In the data rows, zero lies at 4.5, halfway between 4 and 5.
Some points, one per row:
[5 4 6 4 3 7 5 5 5 7 5 6]
[4 4 6 4 3 7 3 4 4 5 4 7]
[4 5 5 5 2 5 6 5 2 5 5 5]
[5 3 3 5 9 5 7 5 9 2 7 4]
[9 5 4 5 9 2 9 5 6 3 5 1]
[5 3 4 7 7 4 8 4 8 2 7 4]
[9 6 7 5 7 4 7 4 3 6 3 2]
[6 4 4 6 4 3 9 5 5 5 6 5]
[8 4 8 5 4 6 6 4 3 6 3 4]
[5 4 4 3 5 5 5 6 6 5 5 6]
[4 5 4 4 2 5 5 5 3 6 5 5]
[6 4 3 4 9 3 8 5 8 3 7 3]
[3 4 2 5 5 3 6 5 7 3 7 4]
[5 4 6 4 2 6 5 6 3 6 5 7]
Then 10 other points, each followed by its number:
[2 4 2 5 8 3 3 4 8 2 6 4] 0
[3 4 6 4 4 7 3 4 4 6 5 5] 1
[2 5 4 5 2 4 2 4 3 4 4 4] 2
[3 4 5 7 4 4 4 3 6 3 5 4] 3
[9 5 7 5 3 4 7 5 2 5 3 4] 4
[5 4 6 5 2 6 5 5 4 5 5 6] 5
[2 4 1 4 8 3 4 5 9 2 6 4] 6
[9 5 5 6 8 3 9 4 5 5 6 2] 7
[7 4 5 3 4 5 5 5 4 6 4 5] 8
[9 7 9 1 7 7 5 4 0 9 1 1] 9
Which of these numbered points is nearest to each point below, ignoring the 2 directions in which the first points spread most? Its number follows each.
[4 5 6 4 4 7 3 4 3 6 5 6] > 1
[2 5 4 4 4 4 2 4 4 4 4 5] > 0
[9 6 7 2 5 5 6 5 1 9 2 3] > 8
[0 4 1 7 6 1 3 3 8 1 5 2] > 2
[9 6 7 3 4 5 6 5 1 7 2 3] > 8
[2 4 1 3 9 4 4 5 9 2 7 5] > 6
[6 4 5 6 4 5 6 4 6 4 5 5] > 5
[3 4 3 3 6 5 3 5 7 4 6 5] > 6
[9 7 9 3 7 6 7 4 0 9 2 1] > 9
[1 6 3 3 3 5 1 5 2 6 4 5] > 6
[7 4 7 5 3 6 6 4 4 6 4 5] > 5
[9 5 7 4 4 5 8 5 3 8 4 3] > 7
[6 5 5 4 8 4 4 4 6 3 4 4] > 6
[2 5 4 6 2 3 2 3 2 3 3 5] > 2
[1 4 2 5 8 3 4 4 9 2 6 3] > 0
[4 4 6 5 3 6 3 4 4 6 5 5] > 1
[5 4 6 5 3 6 4 4 3 5 5 6] > 5
[5 4 5 5 2 5 5 5 3 5 4 7] > 4
[1 5 3 4 2 3 1 4 2 4 3 5] > 2
[4 4 3 3 6 5 4 6 7 4 6 7] > 8
